Families of rows that turns and mirrors carry onto each other, the same ones carrying the whole set onto itself: the rest of each named row's family, in list order
9 families of 3 rows
tal: [-39,   4,  -3,  -8,  32,   2,  10, -39,  21,   9,  15]
gef: [-39,  16,  -7, -14,  35,  24,  18, -26,   6,  -7,  11]
Nibil: [-41,  20, -40,   3,  19,  18,  38,   6, -11,   7,   5]
nupo: [-14,  16, -37,  19,  44, -14,  30, -26,  22,  -8,  24]
suk: [-44,  14, -11, -12,  39,  29,  14, -23,  -1,  16,  14]
tinud: [-16,  18, -30,  26,  38,  12,  29, -41,  -1,  20,  32]
suge: [-37,   2,   2,   3,  36,   4,  22, -41,   9,  -7,  34]
kobuf: [-45,  11, -14,   1,  30,  -5,  52,   2,  12,  21,   8]
zut: [-52,  10, -34,   5,  15,  -1,  42,  -3,   3,  28,   4]
depig: [-21,   5,   2,  -1,  43,  -8,  15, -24,  23,   2,  22]
toroz: [-42, -22, -16, -15,  26,   7,  15, -23,   0,  -7,  22]
lol: [-61,   2,  -8,  -4,  12,  -5,  22, -21,   9,   1,  38]
vola: [-11,   5, -44,  20,  21, -15,   0, -12,   4,  10,  21]
runiv: [-55,   4, -33,  11,   3, -12,  28,   0,  -3,   7,  37]
Tubi: [-38,  17, -43,   6,  26,  20,  24,   4, -16,  25,  12]
Pese: [-26, -22, -40,   1,  19,  -3,   9,  -8, -10,  -6,  26]
tobo: [-56,   8, -25,  12,  19,   4,  57,  -7,  -7,  13,  21]
Zabo: [ -9,   8, -36,  21,  29, -20,  21,   6,   6,  10,  22]
tik: [-50, -18, -35,  -8,  16,   5,  34,  -2, -11,   4,  16]
Toz: [ -8,  15, -39,  10,  28,   9,   0, -10,  -6, -11,  20]
Dif: [-25,  20, -36,  28,  33,  13,  43, -32,  -5,  27,  27]
zipug: [-14,  12, -33,   7,  37,  15,  -8, -15,  -8,   9,  25]
rago: [-29,  19, -22,  19,  38,  17,  41, -43,   1,  24,  27]
Rasog: [-37,  17, -20,   5,  45,  -3,  47, -31,  27,  -2,  16]
pefu: [-31,  19, -45,  19,  36, -11,  54, -11,  16,   4,  14]
tere: [-37,   1, -24,  11,  11, -16,   3, -16,   4,  -5,  46]
met: [-14,   3, -39,  31,  23, -12,  17, -11,  -9,  -3,  38]

Which other rows belong to the same family as Toz? gef, Nibil
Which other rows belong to the same family as pefu? nupo, Rasog
Which other rows belong to the same family as kobuf? depig, Zabo
Which other rows belong to the same family as lol? runiv, tere
Which other rows belong to the same family as Dif? tinud, rago
Which other rows belong to the same family as toroz? Pese, tik
Which other rows belong to the same family as suge? tobo, met

Families of rows that turns and mirrors carry onto each other, the same ones carrying the whole set onto itself: the rest of each named row's family, in list order
4 families of 8 rows
Vibik: [ 14, -13,  -1,  13,   8,  -9, -17, -22,  -9,   3,   6, -21]
Gatim: [ 17,  -6,   7,  10,   6, -15,  -7, -21,  -8,  -5,   6, -23]
pafu: [ 20, -15,  -6,  15,   9, -13, -14, -12,  -9, -14,   1,  -5]
Somi: [-18,  10,  -8,  -3,   1,  14,   3,  30,  21,  18, -11,   8]
Muruk: [-21,  -5,   7, -19,   1,  18,  19,  18,  18,  16,  -8,   0]
vid: [-26,  13,   3,  -5,   0,   8,   9,  28,  18,  16, -10,   7]
zago: [-29,  -1,   0, -15,   5,  10,  18,  17,  26,  13,  -8,   2]
zope: [-28,   0,  -5,  -4,   5,   5,  14,  21,  24,  17, -11,  13]
niv: [-23,  -3, -12,  -3,   5,  10,   9,  23,  26,  19, -10,  14]
viro: [ 13, -14,  -5,  14,   8, -10, -28, -18,  -2,   1,  11, -13]
nukam: [ 10, -18,   9,   6,   7, -13, -10, -21, -10, -12,   8, -12]
lanu: [ 18, -22,  -2,   7,   8,  -7, -16, -18,  -8,  -9,   7, -11]
vudak: [-23,  -5,  -9, -15,   5,  18,  11,  17,  29,  17,  -7,   2]
kal: [-31,  -4,  -1,  -9,   4,   8,  13,  17,  25,  20,  -7,   9]
por: [-20,   3,  -4, -11,   0,  21,   0,  25,  22,  23,  -5,   2]
Kiv: [ -9,   3, -11,  -6,   2,  15,  16,  29,  19,  11, -17,  10]
Furas: [ 12,  -2,   1,  21,   9, -21,  -9, -17, -13,  -5,  -1, -15]
Bab: [-26,  -7,  -8,  -9,   4,  14,   8,  18,  27,  22,  -6,   9]
fup: [-25,   5,  -7,  -8,   6,   6,  19,  22,  25,   9, -13,   8]
Tes: [-20,   5,   4, -10,   1,   8,  24,  24,  15,   9, -15,   7]
vared: [-28,   6,   7, -12,  -1,  14,   7,  22,  20,  21,  -4,   1]
pas: [  3, -11,  10,  10,   7, -17, -20, -23,  -5,  -2,  13, -16]
vok: [ 22,  -9,   0,  10,   6, -10, -12, -20,  -6,  -2,   6, -22]
vum: [  7,  -8,   7,  14,   7, -17, -10, -23, -12,  -1,   5, -21]
bos: [-10,  -7,  -8, -15,   2,  25,  11,  23,  21,  18, -10,   3]
tezi: [ 25,  -5,  -4,  15,   7, -14, -11, -16,  -7,  -5,   1, -18]
pavol: [-18,   0, -16,  -8,   6,  14,  11,  23,  28,  13, -13,   8]
temer: [  4,  -2,   7,  19,   8, -26, -14, -16,  -7,  -9,   6,  -8]
komeb: [ 20,  -2,   3,  15,   6, -19,  -6, -17,  -9,  -8,   1, -18]
zuk: [ 14,  -4,  -8,  23,   9, -20, -22, -11,  -4,  -6,   4,  -6]
mevi: [ 13, -11,   5,  13,   8, -20,  -7, -15, -12, -17,   2,  -6]
mev: [ 18,  -7,  -8,  20,   9, -13, -16, -16, -10,  -1,   0, -16]

Which other rows belong to the same family as tezi? Gatim, zope, niv, kal, Bab, vok, komeb
Which other rows belong to the same family as viro? Muruk, Kiv, Tes, pas, bos, temer, zuk
Which other rows belong to the same family as vid? pafu, Somi, nukam, lanu, por, vared, mevi

Families of rows that turns and mirrors carry onto each other, the same ones carrying the whole set onto itself: the rest of each named row's family, in list order
5 families of 6 rows
Sudev: [27,  5,  7,  2,  9, 12,  7, -8, 24]
fitu: [-21,  11,   8,  23,   7, -23,  10, -10, -15]
Fuzu: [-23,  10,  19,  37,  -1,  -4,  -5,  -8,  20]
Dak: [  0,  18,  22,  43,  -9,  -4,  -5, -15,  21]
ribu: [  5,  -6, -13,  -8,  12,  11,  -3, -14,  -8]
Funi: [ 16,  14,   5,  -1,   4,  21,  14, -17,  16]
puz: [-12,  -6,  -2,  29,   1, -25,   3,  -1, -16]
guve: [  1,   9,   4,  19, -31,   8,   9, -26,   5]
Govub: [-26,   7,   8,  27,   0, -25,  -7, -13,  -3]
dod: [ -2,  -6,  11,  11, -34,  -1,   2, -16,  11]
Mig: [ 22,  19,   3,   5,  -3,  15,  -1, -14,  28]
Bano: [ -6,  16,  23,  40, -17,   6,   7,  -4,  14]
raf: [  2,  15,  10,  30,  28,  -4,   6,   8, -12]
vigal: [  4,  15,  -3,  18,  27,   2, -17,   9,  -9]
lisal: [ 13,   3,   1, -10,   8,   3, -15,   3, -14]
kena: [  2,  11,  -3,   4, -23,   7,   3, -28,  19]
ked: [ -7,  -5,   1,  34,   5, -27, -11, -15,  -8]
Gez: [ 7,  9, -3, 30, 19, -8, -6, 19, -7]
Rafaf: [ 21,   7,   9,  -5,   7,   3, -12, -16, -20]
Rano: [16, 30, 10, -5,  1, 15, -2,  1, 13]
zan: [ -6,  11,   5,   1, -31,  -9,  -3, -11,  16]
gedov: [ 20,  -6,  -2, -11,   9,  -2,   1, -10, -10]
sep: [-8, 11,  3, 30, 32, 10, -1, -1, -9]
genup: [-18,  16,  30,  28, -14,  -6,  -4,  -3,  12]
nolun: [ 13,  13,  -1,  35,  22,  -3,  -9,   1, -19]
rekag: [ 14,   5,   1,  19, -30,  -1,   2, -19,  19]
bebo: [ 14,   6,  -9,   2,  16,   0, -18, -13, -17]
kise: [25, 16, 20,  1,  5, 21,  3, -6,  9]
semov: [-17,   0,  24,  30, -12,   5,  -2,   2,  21]
kugi: [-24,  -6,   6,  29,  12, -19,   7, -10,  -2]

Which other rows belong to the same family as vigal? Fuzu, Govub, Mig, kena, bebo
Which other rows belong to the same family as semov? Sudev, fitu, guve, Gez, Rafaf
Which other rows belong to the same family as zan? Dak, ribu, ked, Rano, sep

